In the data rows, the value 500 means zero.
Every row has a hidden score from 0 to 40. What is each row's score? 20 is about the middle. The score is a weighted sum of the row's numbers plus the product of two more (or one squared), each taken from its middle value.
tensor([358, 443, 368, 437, 519, 459, 494, 508, 406, 461, 500, 580, 569, 365, 572, 490, 363, 544, 466, 481, 386, 633, 337, 531, 352, 624, 524, 662]) >> 31
tensor([579, 635, 403, 396, 511, 505, 603, 431, 555, 604, 640, 528, 402, 464, 465, 482, 537, 444, 392, 566, 602, 528, 588, 616, 490, 371, 324, 397]) >> 17
tensor([454, 420, 393, 522, 353, 472, 431, 675, 522, 402, 470, 582, 587, 336, 624, 438, 395, 493, 440, 514, 419, 612, 396, 517, 347, 646, 496, 668]) >> 15
tensor([527, 579, 623, 553, 587, 433, 498, 359, 512, 508, 543, 470, 447, 675, 394, 527, 560, 395, 640, 413, 545, 485, 442, 392, 549, 446, 649, 474]) >> 29
tensor([545, 500, 413, 463, 530, 504, 525, 434, 595, 418, 582, 588, 511, 492, 429, 496, 443, 450, 492, 469, 539, 486, 469, 515, 527, 437, 543, 504]) >> 23
tensor([661, 679, 536, 439, 555, 440, 341, 420, 634, 566, 574, 490, 535, 550, 476, 535, 558, 396, 620, 476, 642, 543, 367, 477, 604, 424, 660, 471]) >> 22
tensor([524, 530, 492, 532, 586, 511, 655, 433, 603, 415, 550, 614, 456, 466, 435, 603, 494, 426, 364, 479, 498, 516, 488, 531, 448, 424, 382, 356]) >> 16
tensor([664, 761, 402, 304, 542, 502, 488, 359, 610, 654, 558, 449, 430, 590, 513, 499, 607, 383, 570, 513, 710, 458, 471, 585, 584, 405, 489, 382]) >> 30
tensor([388, 389, 538, 536, 342, 599, 420, 551, 384, 476, 345, 412, 582, 572, 662, 566, 576, 591, 548, 486, 448, 451, 522, 480, 466, 606, 477, 450]) >> 23
tensor([429, 445, 554, 534, 574, 507, 415, 673, 469, 522, 490, 454, 509, 474, 507, 362, 404, 507, 549, 454, 422, 489, 603, 428, 469, 444, 526, 622]) >> 12
tensor([445, 463, 563, 516, 364, 648, 495, 583, 339, 537, 340, 375, 553, 646, 596, 443, 532, 594, 573, 494, 491, 362, 542, 423, 614, 535, 516, 463]) >> 9
tensor([645, 678, 447, 292, 496, 543, 544, 397, 561, 628, 587, 486, 463, 535, 505, 498, 641, 404, 495, 537, 615, 533, 540, 537, 498, 393, 458, 326]) >> 20
tensor([650, 658, 448, 262, 502, 399, 510, 294, 618, 612, 655, 451, 421, 593, 458, 662, 580, 469, 502, 600, 743, 580, 514, 600, 536, 475, 552, 346]) >> 23
tensor([574, 643, 450, 496, 546, 586, 581, 447, 638, 576, 546, 610, 320, 515, 449, 529, 529, 423, 461, 446, 580, 450, 578, 578, 504, 384, 321, 398]) >> 11
tensor([397, 501, 375, 509, 330, 596, 341, 601, 567, 441, 516, 552, 515, 425, 681, 555, 458, 467, 379, 513, 486, 548, 332, 456, 383, 653, 335, 543]) >> 13
tensor([387, 502, 381, 524, 418, 522, 390, 615, 569, 399, 529, 578, 543, 337, 656, 536, 356, 522, 448, 453, 453, 594, 405, 527, 323, 641, 399, 625]) >> 18
tensor([399, 422, 428, 455, 578, 383, 502, 443, 432, 501, 526, 564, 463, 329, 544, 578, 387, 581, 397, 513, 417, 555, 479, 508, 429, 599, 502, 600]) >> 24
tensor([502, 508, 682, 537, 492, 465, 490, 396, 398, 480, 538, 321, 519, 654, 472, 508, 633, 481, 632, 434, 498, 490, 510, 434, 543, 380, 615, 428]) >> 29
tensor([355, 399, 468, 520, 368, 590, 535, 524, 319, 560, 431, 413, 632, 416, 572, 480, 526, 668, 399, 599, 385, 461, 522, 514, 569, 624, 488, 467]) >> 18
tensor([388, 505, 428, 444, 319, 627, 428, 453, 315, 587, 370, 423, 612, 468, 684, 476, 588, 642, 422, 593, 413, 456, 472, 545, 577, 632, 564, 469]) >> 20
tensor([504, 427, 605, 556, 490, 439, 458, 649, 418, 508, 432, 397, 625, 548, 509, 373, 480, 583, 620, 479, 487, 488, 606, 451, 474, 502, 561, 558]) >> 24
tensor([351, 417, 367, 501, 380, 521, 399, 542, 496, 407, 474, 557, 478, 453, 647, 582, 425, 552, 405, 493, 414, 621, 415, 496, 368, 635, 407, 591]) >> 23
tensor([384, 478, 401, 553, 538, 461, 338, 612, 569, 496, 659, 588, 432, 424, 439, 316, 318, 512, 393, 548, 444, 536, 480, 410, 398, 497, 438, 653]) >> 16
tensor([351, 461, 482, 512, 423, 666, 468, 539, 283, 507, 311, 373, 609, 501, 625, 456, 594, 561, 488, 526, 416, 387, 493, 515, 589, 582, 514, 452]) >> 17
tensor([555, 541, 615, 549, 626, 373, 433, 438, 519, 518, 542, 479, 428, 571, 402, 422, 486, 418, 612, 449, 582, 497, 471, 393, 596, 429, 583, 620]) >> 24
tensor([555, 537, 466, 360, 524, 344, 489, 437, 498, 510, 609, 461, 464, 500, 477, 568, 541, 566, 533, 584, 612, 518, 677, 570, 525, 476, 446, 375]) >> 24
tensor([432, 453, 416, 466, 371, 621, 414, 427, 401, 585, 371, 461, 553, 501, 620, 574, 526, 608, 424, 570, 478, 514, 402, 541, 598, 658, 575, 432]) >> 18
tensor([433, 506, 398, 486, 462, 625, 519, 446, 367, 534, 380, 493, 481, 640, 482, 434, 514, 569, 538, 567, 521, 417, 399, 446, 524, 550, 576, 444]) >> 20
tensor([452, 417, 688, 612, 630, 400, 610, 541, 500, 494, 438, 583, 538, 379, 372, 567, 379, 521, 543, 452, 416, 483, 486, 500, 346, 542, 624, 573]) >> 24
tensor([577, 415, 470, 616, 474, 532, 485, 565, 625, 332, 677, 716, 392, 360, 308, 508, 407, 334, 340, 485, 458, 549, 438, 373, 471, 384, 407, 529]) >> 12
tensor([415, 637, 534, 503, 635, 531, 739, 392, 502, 722, 301, 555, 458, 439, 511, 410, 459, 524, 574, 454, 402, 507, 533, 590, 494, 594, 504, 539]) >> 17
tensor([533, 454, 532, 418, 539, 367, 412, 581, 480, 574, 518, 419, 630, 402, 532, 424, 441, 584, 535, 562, 503, 570, 584, 555, 502, 504, 590, 511]) >> 20
tensor([589, 606, 417, 444, 490, 511, 563, 454, 607, 605, 591, 493, 417, 521, 482, 452, 534, 508, 399, 565, 549, 466, 594, 563, 566, 375, 349, 372]) >> 13
tensor([470, 432, 634, 564, 367, 535, 414, 569, 343, 521, 335, 305, 614, 642, 555, 516, 676, 548, 589, 533, 506, 349, 585, 475, 519, 544, 564, 468]) >> 21
tensor([618, 586, 339, 562, 353, 575, 509, 499, 454, 448, 568, 549, 483, 497, 454, 358, 516, 367, 483, 495, 579, 443, 388, 557, 619, 480, 523, 555]) >> 18
tensor([584, 581, 646, 580, 561, 435, 455, 483, 528, 517, 498, 453, 473, 595, 395, 386, 456, 398, 703, 375, 575, 479, 445, 393, 580, 401, 629, 636]) >> 22
tensor([409, 444, 352, 418, 329, 523, 514, 465, 445, 522, 541, 520, 509, 439, 522, 552, 507, 606, 355, 688, 538, 491, 471, 618, 489, 666, 474, 402]) >> 22
tensor([347, 481, 396, 479, 387, 608, 327, 638, 498, 447, 567, 573, 541, 416, 692, 491, 430, 520, 445, 513, 488, 509, 416, 462, 369, 671, 387, 557]) >> 10
tensor([630, 517, 515, 513, 658, 418, 506, 557, 515, 590, 568, 476, 583, 330, 551, 420, 387, 541, 431, 435, 460, 502, 590, 560, 566, 461, 377, 571]) >> 10
tensor([538, 571, 508, 501, 545, 491, 409, 504, 447, 568, 523, 347, 499, 632, 491, 383, 501, 502, 548, 474, 521, 503, 446, 401, 653, 433, 600, 617]) >> 28
tensor([352, 451, 544, 591, 361, 624, 514, 558, 399, 465, 372, 415, 669, 573, 627, 473, 602, 603, 527, 596, 436, 386, 539, 491, 480, 598, 505, 434]) >> 18
tensor([491, 471, 588, 575, 583, 452, 595, 506, 547, 528, 357, 600, 540, 458, 475, 562, 401, 509, 607, 405, 380, 494, 415, 504, 364, 582, 526, 645]) >> 23
tensor([397, 383, 432, 505, 385, 452, 523, 519, 495, 466, 523, 586, 539, 345, 595, 523, 390, 555, 379, 491, 407, 594, 479, 540, 377, 623, 524, 663]) >> 24
tensor([502, 540, 471, 437, 580, 501, 475, 447, 499, 614, 526, 481, 512, 383, 583, 470, 404, 569, 374, 523, 475, 526, 529, 502, 537, 483, 431, 607]) >> 18
tensor([414, 516, 401, 578, 531, 488, 364, 711, 563, 504, 539, 591, 510, 361, 506, 328, 351, 436, 487, 470, 440, 576, 470, 440, 374, 498, 422, 722]) >> 14
tensor([448, 426, 555, 562, 403, 653, 548, 516, 338, 464, 344, 428, 615, 499, 583, 494, 590, 576, 470, 550, 396, 446, 568, 536, 537, 582, 494, 466]) >> 21
tensor([524, 502, 542, 495, 513, 455, 606, 505, 528, 410, 502, 560, 498, 455, 470, 574, 469, 493, 484, 488, 485, 474, 568, 522, 391, 503, 456, 450]) >> 17
tensor([587, 682, 423, 467, 533, 575, 578, 438, 535, 554, 513, 538, 414, 538, 494, 451, 542, 371, 476, 493, 556, 454, 531, 586, 504, 388, 327, 404]) >> 16
tensor([433, 391, 556, 579, 611, 406, 450, 623, 521, 542, 597, 557, 409, 503, 336, 428, 440, 508, 481, 545, 437, 563, 482, 372, 457, 451, 541, 525]) >> 18
tensor([615, 702, 405, 362, 568, 533, 546, 374, 609, 596, 541, 459, 464, 524, 510, 544, 629, 403, 474, 498, 689, 477, 529, 598, 524, 429, 446, 325]) >> 20
tensor([554, 549, 633, 461, 597, 403, 423, 413, 543, 530, 600, 403, 537, 552, 443, 543, 566, 473, 558, 517, 664, 487, 517, 484, 554, 468, 647, 440]) >> 21
tensor([414, 411, 599, 464, 373, 568, 480, 604, 389, 431, 421, 396, 598, 486, 630, 551, 526, 636, 487, 568, 483, 455, 590, 510, 482, 631, 530, 402]) >> 14
tensor([484, 477, 606, 485, 477, 463, 428, 518, 392, 538, 493, 349, 510, 594, 444, 448, 581, 525, 653, 504, 533, 435, 544, 401, 616, 427, 586, 483]) >> 21
tensor([420, 455, 475, 469, 486, 556, 563, 519, 381, 477, 404, 464, 517, 575, 567, 535, 508, 582, 489, 501, 478, 451, 493, 454, 515, 585, 523, 473]) >> 13
tensor([456, 529, 462, 533, 534, 473, 320, 565, 575, 506, 612, 598, 366, 471, 495, 521, 409, 502, 396, 480, 462, 608, 408, 410, 414, 504, 407, 602]) >> 16
tensor([587, 379, 477, 648, 513, 543, 493, 628, 651, 316, 626, 761, 307, 396, 323, 445, 401, 401, 327, 449, 450, 532, 506, 366, 456, 383, 303, 590]) >> 8
tensor([392, 411, 486, 526, 394, 703, 498, 551, 308, 475, 367, 383, 604, 514, 613, 410, 534, 590, 491, 569, 380, 445, 482, 513, 619, 566, 497, 467]) >> 19
tensor([439, 504, 352, 455, 408, 694, 489, 447, 347, 636, 330, 465, 537, 537, 669, 515, 605, 590, 473, 607, 451, 455, 356, 537, 582, 624, 560, 473]) >> 17
tensor([369, 424, 423, 443, 495, 433, 382, 632, 443, 520, 568, 449, 478, 501, 545, 440, 461, 549, 391, 457, 404, 689, 576, 394, 434, 506, 462, 554]) >> 18
tensor([452, 427, 530, 558, 488, 542, 679, 500, 384, 503, 353, 501, 525, 609, 455, 450, 470, 512, 553, 424, 350, 527, 556, 536, 517, 544, 575, 549]) >> 23
tensor([438, 429, 447, 511, 561, 388, 347, 623, 579, 512, 635, 545, 365, 445, 411, 340, 388, 527, 396, 512, 428, 615, 506, 331, 401, 447, 355, 632]) >> 21
tensor([469, 482, 563, 536, 555, 512, 431, 495, 386, 594, 477, 414, 538, 514, 414, 312, 553, 512, 625, 573, 513, 459, 509, 355, 653, 412, 664, 663]) >> 21
tensor([400, 467, 425, 536, 371, 611, 331, 606, 574, 354, 532, 559, 556, 398, 627, 498, 501, 414, 400, 546, 471, 544, 303, 469, 340, 597, 392, 482]) >> 18
tensor([551, 613, 561, 483, 602, 422, 456, 338, 580, 506, 611, 468, 463, 520, 462, 573, 526, 431, 585, 467, 635, 494, 386, 425, 582, 438, 627, 513]) >> 36
tensor([498, 425, 739, 587, 511, 432, 446, 536, 429, 537, 388, 409, 503, 649, 376, 446, 547, 561, 634, 519, 522, 368, 596, 332, 541, 449, 615, 509]) >> 16
tensor([650, 658, 464, 485, 468, 560, 529, 403, 653, 549, 515, 566, 383, 532, 442, 523, 591, 392, 532, 481, 643, 564, 522, 555, 511, 410, 365, 432]) >> 18
tensor([402, 351, 498, 530, 520, 521, 656, 456, 445, 393, 500, 520, 530, 457, 443, 547, 552, 559, 419, 522, 482, 523, 629, 601, 414, 574, 437, 401]) >> 35
tensor([585, 506, 498, 594, 496, 480, 619, 462, 523, 474, 538, 605, 442, 472, 437, 565, 452, 446, 440, 447, 471, 521, 476, 509, 394, 458, 361, 465]) >> 29
tensor([474, 469, 342, 522, 392, 576, 409, 513, 486, 538, 556, 541, 432, 492, 578, 497, 488, 529, 377, 547, 493, 501, 424, 501, 452, 617, 425, 524]) >> 17
tensor([609, 535, 422, 488, 505, 454, 587, 506, 529, 567, 534, 534, 530, 419, 510, 477, 500, 499, 402, 538, 482, 521, 570, 540, 527, 446, 389, 520]) >> 11
tensor([589, 582, 562, 444, 598, 427, 420, 400, 572, 495, 571, 428, 471, 559, 414, 547, 549, 427, 595, 505, 694, 515, 503, 530, 522, 458, 589, 392]) >> 22
tensor([592, 611, 409, 421, 511, 470, 559, 394, 502, 593, 597, 481, 431, 500, 486, 539, 555, 491, 403, 473, 556, 561, 592, 580, 507, 361, 403, 437]) >> 21
tensor([407, 406, 618, 582, 550, 462, 636, 489, 496, 486, 392, 580, 573, 332, 524, 619, 420, 599, 475, 481, 394, 522, 504, 599, 358, 630, 505, 498]) >> 29
tensor([476, 467, 475, 493, 532, 533, 653, 513, 449, 449, 515, 563, 539, 479, 423, 530, 514, 441, 500, 494, 452, 477, 469, 576, 414, 460, 521, 456]) >> 29
tensor([595, 521, 362, 491, 472, 530, 508, 388, 570, 472, 636, 600, 466, 420, 406, 433, 480, 384, 411, 531, 599, 506, 391, 519, 638, 441, 539, 536]) >> 31
tensor([585, 528, 371, 541, 382, 519, 473, 459, 463, 429, 585, 518, 562, 475, 455, 377, 495, 429, 553, 545, 637, 392, 340, 541, 570, 494, 592, 539]) >> 22
tensor([616, 643, 436, 479, 514, 553, 415, 464, 539, 576, 566, 429, 568, 547, 542, 389, 509, 332, 570, 510, 651, 518, 344, 475, 605, 394, 598, 590]) >> 18
tensor([596, 570, 480, 454, 494, 440, 502, 482, 646, 374, 589, 556, 497, 516, 442, 620, 512, 377, 560, 537, 649, 484, 471, 586, 448, 454, 476, 306]) >> 31
tensor([517, 424, 547, 541, 493, 450, 605, 552, 559, 370, 519, 526, 511, 520, 499, 587, 483, 535, 471, 469, 459, 540, 525, 551, 422, 509, 526, 405]) >> 17
tensor([553, 454, 486, 629, 550, 521, 455, 593, 692, 317, 674, 754, 342, 350, 343, 497, 452, 391, 325, 432, 439, 555, 467, 356, 413, 403, 290, 466]) >> 9
tensor([593, 611, 494, 470, 509, 512, 434, 489, 540, 440, 548, 438, 522, 654, 485, 509, 591, 376, 612, 470, 682, 452, 425, 475, 517, 434, 620, 455]) >> 17
tensor([423, 456, 528, 547, 449, 600, 403, 504, 360, 606, 389, 359, 555, 588, 531, 447, 574, 624, 604, 517, 454, 433, 569, 443, 687, 517, 552, 532]) >> 18
tensor([396, 475, 594, 509, 340, 630, 512, 599, 370, 426, 349, 371, 584, 591, 631, 489, 537, 623, 516, 549, 448, 403, 556, 519, 474, 616, 563, 435]) >> 12
tensor([314, 558, 504, 426, 464, 584, 655, 362, 376, 706, 358, 450, 495, 526, 612, 516, 521, 572, 474, 493, 408, 533, 582, 574, 521, 646, 514, 495]) >> 23
tensor([525, 500, 556, 446, 482, 483, 348, 627, 450, 547, 432, 405, 560, 519, 535, 477, 532, 558, 658, 452, 530, 480, 627, 493, 507, 529, 497, 513]) >> 22
tensor([323, 427, 537, 481, 552, 473, 548, 463, 490, 475, 482, 595, 516, 343, 536, 709, 443, 575, 430, 416, 328, 642, 442, 466, 393, 628, 521, 539]) >> 23
tensor([574, 502, 652, 514, 609, 494, 437, 499, 434, 538, 435, 349, 468, 755, 433, 451, 542, 489, 722, 370, 609, 441, 555, 372, 584, 430, 615, 538]) >> 20
tensor([621, 594, 412, 499, 513, 566, 631, 430, 585, 584, 529, 548, 456, 509, 437, 412, 567, 445, 415, 524, 609, 473, 567, 542, 558, 387, 359, 443]) >> 11
tensor([410, 405, 518, 478, 399, 593, 463, 510, 422, 504, 384, 417, 537, 558, 525, 506, 522, 643, 502, 600, 522, 380, 536, 507, 556, 626, 544, 449]) >> 16
tensor([577, 420, 479, 560, 473, 457, 661, 540, 598, 298, 630, 693, 352, 513, 356, 695, 459, 363, 365, 429, 528, 481, 514, 483, 285, 457, 397, 340]) >> 19
tensor([437, 474, 480, 530, 568, 463, 364, 632, 511, 559, 532, 537, 392, 505, 437, 281, 408, 498, 510, 438, 471, 572, 564, 307, 425, 413, 389, 662]) >> 15
tensor([668, 705, 434, 337, 585, 459, 478, 380, 647, 610, 530, 485, 445, 610, 493, 556, 577, 336, 659, 478, 709, 545, 401, 572, 569, 456, 564, 424]) >> 22
tensor([593, 622, 400, 371, 535, 521, 586, 375, 607, 587, 618, 473, 393, 504, 513, 523, 606, 427, 433, 537, 622, 492, 576, 599, 556, 442, 340, 352]) >> 24
tensor([344, 473, 435, 563, 394, 616, 348, 644, 525, 384, 510, 536, 510, 378, 634, 478, 427, 489, 428, 521, 504, 559, 402, 453, 334, 638, 398, 636]) >> 16
tensor([582, 429, 464, 581, 551, 457, 636, 470, 657, 318, 573, 704, 388, 455, 343, 615, 469, 383, 413, 500, 589, 444, 519, 600, 396, 443, 393, 361]) >> 26
tensor([485, 476, 452, 354, 566, 401, 404, 552, 473, 553, 520, 412, 568, 401, 576, 430, 445, 571, 471, 528, 475, 530, 619, 547, 592, 477, 467, 535]) >> 18
tensor([420, 356, 690, 534, 585, 538, 407, 626, 459, 479, 448, 435, 477, 574, 415, 418, 474, 553, 604, 482, 466, 442, 594, 320, 540, 472, 574, 522]) >> 13
tensor([581, 445, 457, 562, 528, 473, 557, 568, 686, 269, 657, 687, 351, 438, 300, 584, 413, 339, 357, 437, 528, 543, 469, 485, 390, 368, 435, 399]) >> 16
tensor([572, 570, 521, 436, 515, 463, 490, 529, 603, 378, 561, 523, 503, 503, 480, 549, 552, 426, 590, 481, 626, 461, 489, 565, 445, 466, 506, 421]) >> 18
tensor([400, 305, 470, 523, 460, 418, 437, 581, 411, 480, 519, 441, 563, 455, 532, 375, 469, 548, 495, 525, 449, 512, 580, 426, 484, 544, 443, 634]) >> 21
tensor([423, 382, 552, 497, 586, 452, 613, 556, 511, 529, 392, 523, 435, 509, 558, 636, 362, 555, 513, 391, 344, 549, 487, 532, 439, 604, 514, 538]) >> 18
tensor([453, 486, 611, 561, 357, 607, 455, 543, 329, 496, 324, 353, 600, 617, 625, 496, 611, 548, 617, 487, 472, 354, 554, 559, 551, 531, 565, 460]) >> 20
tensor([546, 468, 426, 587, 458, 476, 635, 513, 554, 344, 602, 696, 432, 468, 350, 565, 470, 406, 473, 478, 549, 439, 510, 579, 431, 412, 463, 463]) >> 26
tensor([533, 387, 546, 511, 563, 439, 557, 557, 521, 385, 458, 532, 502, 475, 517, 644, 491, 504, 499, 414, 449, 537, 515, 521, 412, 514, 521, 432]) >> 19
tensor([443, 334, 548, 541, 434, 475, 638, 528, 413, 376, 436, 488, 553, 561, 514, 652, 506, 586, 480, 493, 430, 469, 568, 555, 411, 603, 525, 399]) >> 30
tensor([598, 526, 626, 559, 573, 450, 435, 472, 605, 532, 491, 495, 452, 551, 403, 399, 437, 390, 641, 441, 541, 485, 443, 336, 604, 401, 620, 660]) >> 31
tensor([529, 427, 520, 527, 490, 427, 606, 524, 640, 291, 479, 615, 408, 569, 412, 645, 524, 450, 478, 522, 506, 456, 506, 500, 411, 446, 423, 331]) >> 20
tensor([357, 424, 665, 505, 424, 554, 455, 653, 397, 481, 407, 373, 579, 562, 543, 494, 578, 627, 592, 533, 456, 393, 573, 392, 486, 593, 560, 413]) >> 11
tensor([528, 413, 575, 637, 551, 403, 708, 496, 618, 328, 561, 663, 438, 443, 319, 662, 438, 415, 387, 497, 529, 419, 522, 504, 358, 480, 425, 372]) >> 21
tensor([398, 513, 355, 516, 411, 619, 368, 572, 500, 443, 577, 563, 478, 383, 592, 500, 474, 509, 361, 552, 527, 523, 348, 526, 411, 615, 390, 463]) >> 17
tensor([489, 491, 533, 400, 513, 415, 449, 617, 407, 534, 559, 421, 548, 549, 580, 454, 534, 564, 514, 480, 472, 569, 613, 484, 510, 500, 549, 480]) >> 13
tensor([577, 485, 493, 580, 585, 517, 618, 451, 567, 433, 536, 589, 389, 495, 439, 579, 501, 493, 398, 466, 465, 465, 538, 535, 459, 461, 392, 455]) >> 15
tensor([440, 482, 491, 565, 413, 507, 394, 657, 523, 442, 429, 539, 593, 446, 644, 495, 430, 563, 535, 486, 446, 486, 458, 476, 371, 603, 441, 590]) >> 17
tensor([562, 516, 419, 481, 537, 435, 546, 456, 480, 601, 551, 477, 415, 491, 533, 509, 536, 605, 332, 544, 479, 514, 558, 509, 633, 438, 418, 561]) >> 25
tensor([425, 488, 425, 519, 449, 470, 291, 619, 595, 508, 633, 584, 367, 425, 503, 452, 364, 523, 379, 542, 504, 578, 441, 398, 400, 534, 402, 577]) >> 12
tensor([396, 546, 453, 405, 379, 635, 631, 420, 399, 661, 328, 391, 579, 543, 700, 524, 551, 618, 419, 567, 415, 520, 503, 669, 513, 692, 482, 454]) >> 18
tensor([533, 453, 381, 536, 364, 647, 376, 534, 430, 496, 388, 490, 506, 592, 538, 318, 464, 538, 551, 507, 499, 463, 394, 437, 645, 499, 431, 555]) >> 20
tensor([633, 683, 503, 447, 619, 486, 498, 292, 571, 590, 546, 435, 408, 601, 444, 604, 586, 345, 627, 450, 687, 552, 438, 594, 590, 457, 612, 474]) >> 27
tensor([599, 474, 399, 600, 496, 496, 487, 505, 624, 348, 621, 717, 381, 375, 307, 482, 393, 330, 355, 417, 493, 553, 395, 403, 491, 382, 449, 575]) >> 19
tensor([608, 588, 453, 347, 568, 398, 556, 406, 623, 562, 585, 516, 453, 497, 432, 527, 544, 528, 427, 549, 574, 534, 612, 611, 518, 435, 402, 335]) >> 19
tensor([400, 462, 537, 528, 413, 577, 401, 612, 435, 468, 431, 481, 534, 521, 536, 426, 500, 522, 507, 542, 440, 445, 453, 449, 455, 580, 503, 470]) >> 16
tensor([467, 475, 318, 481, 357, 565, 534, 443, 446, 517, 477, 529, 450, 549, 499, 541, 478, 543, 417, 639, 518, 517, 456, 631, 516, 636, 483, 393]) >> 32
tensor([518, 526, 601, 580, 604, 454, 492, 523, 482, 488, 496, 452, 514, 548, 391, 283, 471, 452, 648, 477, 473, 506, 413, 359, 634, 379, 605, 635]) >> 19
tensor([462, 396, 658, 514, 526, 525, 464, 549, 390, 555, 411, 364, 500, 627, 460, 397, 545, 592, 630, 490, 474, 384, 618, 420, 622, 475, 651, 552]) >> 24
tensor([587, 540, 441, 507, 488, 569, 582, 472, 587, 490, 556, 590, 466, 545, 407, 473, 609, 392, 432, 537, 574, 442, 535, 555, 472, 392, 392, 404]) >> 17
tensor([450, 451, 638, 498, 612, 353, 738, 478, 446, 631, 423, 522, 490, 499, 442, 615, 425, 595, 515, 468, 308, 553, 505, 505, 405, 587, 657, 521]) >> 22
tensor([411, 410, 640, 576, 592, 450, 466, 577, 520, 470, 552, 493, 512, 508, 399, 414, 494, 554, 492, 500, 382, 475, 482, 340, 452, 428, 557, 511]) >> 22
tensor([538, 419, 712, 575, 540, 489, 438, 521, 444, 547, 474, 368, 499, 666, 414, 421, 522, 555, 665, 443, 495, 467, 531, 384, 625, 431, 661, 553]) >> 21
tensor([602, 557, 454, 419, 502, 456, 551, 473, 574, 531, 505, 510, 582, 457, 512, 488, 497, 502, 495, 546, 555, 480, 485, 599, 470, 463, 478, 406]) >> 18
tensor([409, 380, 483, 548, 559, 418, 507, 458, 470, 419, 485, 582, 574, 291, 557, 646, 411, 564, 408, 522, 341, 539, 451, 548, 420, 578, 477, 608]) >> 25
tensor([446, 411, 493, 543, 568, 454, 517, 573, 538, 477, 409, 573, 578, 315, 552, 515, 365, 498, 482, 472, 408, 597, 430, 561, 391, 627, 551, 685]) >> 19
tensor([501, 499, 606, 543, 372, 531, 466, 493, 324, 491, 374, 345, 523, 687, 544, 486, 652, 580, 638, 482, 475, 433, 545, 429, 599, 501, 575, 451]) >> 19
tensor([625, 652, 563, 442, 570, 393, 505, 307, 630, 620, 601, 474, 542, 493, 424, 632, 531, 401, 578, 550, 663, 525, 433, 573, 523, 475, 679, 456]) >> 24
tensor([505, 505, 476, 496, 429, 522, 540, 525, 512, 391, 447, 550, 461, 563, 394, 541, 529, 470, 518, 443, 538, 407, 565, 514, 511, 453, 457, 485]) >> 20
tensor([408, 438, 629, 512, 451, 526, 431, 519, 342, 514, 424, 356, 465, 640, 501, 419, 529, 640, 638, 547, 518, 389, 595, 393, 580, 474, 553, 530]) >> 18
tensor([656, 691, 475, 370, 526, 431, 476, 304, 596, 567, 568, 434, 507, 571, 467, 636, 593, 357, 566, 525, 706, 515, 368, 546, 566, 451, 628, 404]) >> 29
tensor([557, 452, 439, 505, 446, 427, 600, 509, 635, 303, 626, 729, 350, 483, 266, 575, 447, 416, 429, 549, 547, 522, 541, 474, 475, 414, 397, 449]) >> 23
tensor([479, 480, 517, 622, 579, 523, 565, 586, 449, 472, 368, 543, 600, 378, 573, 479, 371, 426, 522, 402, 352, 553, 444, 587, 497, 522, 542, 639]) >> 22
tensor([411, 406, 501, 567, 491, 516, 701, 470, 399, 543, 401, 530, 532, 515, 481, 479, 455, 536, 503, 436, 368, 453, 578, 525, 476, 555, 528, 550]) >> 20
tensor([467, 385, 588, 596, 470, 475, 590, 506, 526, 402, 449, 529, 593, 460, 480, 610, 492, 551, 511, 523, 458, 482, 586, 626, 449, 610, 532, 445]) >> 32
tensor([663, 708, 438, 360, 475, 466, 535, 355, 601, 579, 578, 507, 528, 458, 515, 564, 623, 354, 533, 579, 667, 525, 480, 652, 506, 435, 520, 336]) >> 18
tensor([536, 482, 540, 423, 516, 391, 357, 607, 400, 575, 493, 382, 529, 552, 579, 436, 545, 563, 560, 458, 421, 588, 547, 465, 538, 412, 540, 566]) >> 22
tensor([469, 383, 579, 483, 499, 454, 510, 493, 467, 424, 481, 472, 558, 470, 506, 695, 523, 607, 472, 497, 487, 501, 591, 515, 401, 597, 515, 443]) >> 25
tensor([417, 332, 622, 573, 575, 356, 584, 510, 485, 445, 477, 609, 538, 380, 465, 657, 371, 638, 462, 432, 360, 587, 531, 494, 374, 632, 587, 561]) >> 22
tensor([471, 432, 583, 457, 512, 474, 529, 487, 499, 391, 431, 483, 482, 519, 504, 612, 452, 541, 512, 516, 474, 500, 507, 506, 477, 545, 536, 379]) >> 20
